Each row has a name. After each piece below comes the name of the row it's from, unless a question asks for something else. Each question is about the rows just above it.

[166 179 156 172 190 170 179 182 172 153 171 134 152 144 153 130 118 123
 110 111 137 115 139 151 152] = U
[123 172 111 182 166 152 153 151 137 172 171 143 179 156 118 110 170 130
 179 152 153 190 115 139 134] = A
[166 179 156 172 190 170 178 182 172 153 171 134 152 144 153 130 118 123
 110 111 137 115 139 151 152] = B
[118 123 153 190 137 166 144 152 153 171 151 179 152 179 115 110 171 139
 170 182 134 172 130 156 111] = H
[110 111 115 118 123 130 134 137 139 144 151 152 152 153 153 156 166 170
 171 172 172 178 179 182 190] is which row reordered?	B
[153 190 115 139 134 123 172 111 182 166 152 153 151 137 172 171 143 179
 156 118 110 170 130 179 152] is which row reordered?	A
Which row holds these entries in another order? [110 111 115 118 123 130 134 137 139 143 151 152 152 153 153 156 166 170
 171 172 172 179 179 182 190]	A
Put [139 151 152 166 179 156 172 190 170 179 182 172 153 171 134 152 144 153
 130 118 123 110 111 137 115] back in order: which row is it?	U
Which row holds these entries in another order? [134 139 115 190 153 152 179 130 170 110 118 156 179 143 171 172 137 151
 153 152 166 182 111 172 123]	A
Which row holds these entries in another order? [110 111 137 115 139 151 152 166 179 156 172 190 170 179 182 172 153 171
 134 152 144 153 130 118 123]	U

[ 78 138 103 124  79] : N
[128 114 128 142 126] : C
[128 128 142 113 126] : W
[143 155 135 126 158] : Q
[119 121 124 123 109] : Y
[126 142 112 128 128] : J
[108 147 119 119 104] : V
[ 93 112 112 100  99] : K
[105 151 115 133 100] : T
Which row holds these entries in another order? [126 128 114 128 142]	C
Put [113 126 128 128 142] back in order: which row is it?	W

[139  77 117  81 128 111] -> R
[111  81 139 117  77 129] -> F
[133 113 144  82  89 115] -> M
[170 105 151 115 149 163] -> S
[139 128 109  81 117  77] -> X
[113 144 112 115 114 142] -> L
Put [170 105 115 163 151 149] back in order: which row is it?	S
Put [163 170 115 149 151 105] back in order: which row is it?	S
Which row holds these entries in another order? [139 117  77 129 111  81]	F
Which row holds these entries in another order? [111 139  77 117  81 128]	R

[ 86 168  90  92  81] -> G
[ 81  86  92 168  91] -> Z
[168  81  91  86  92] -> D
Which row holds these entries in another order? [ 81  86 168  90  92]	G
Which row holds these entries in another order? [ 81  92  90 168  86]	G
Which row holds these entries in another order? [ 81  86  90  92 168]	G
Which row holds [ 81  86  92 168  91]?	Z
[ 81 168  90  92  86] is which row reordered?	G
[ 90 168  81  86  92] is which row reordered?	G
[168  81  91  86  92] is in which row?	D

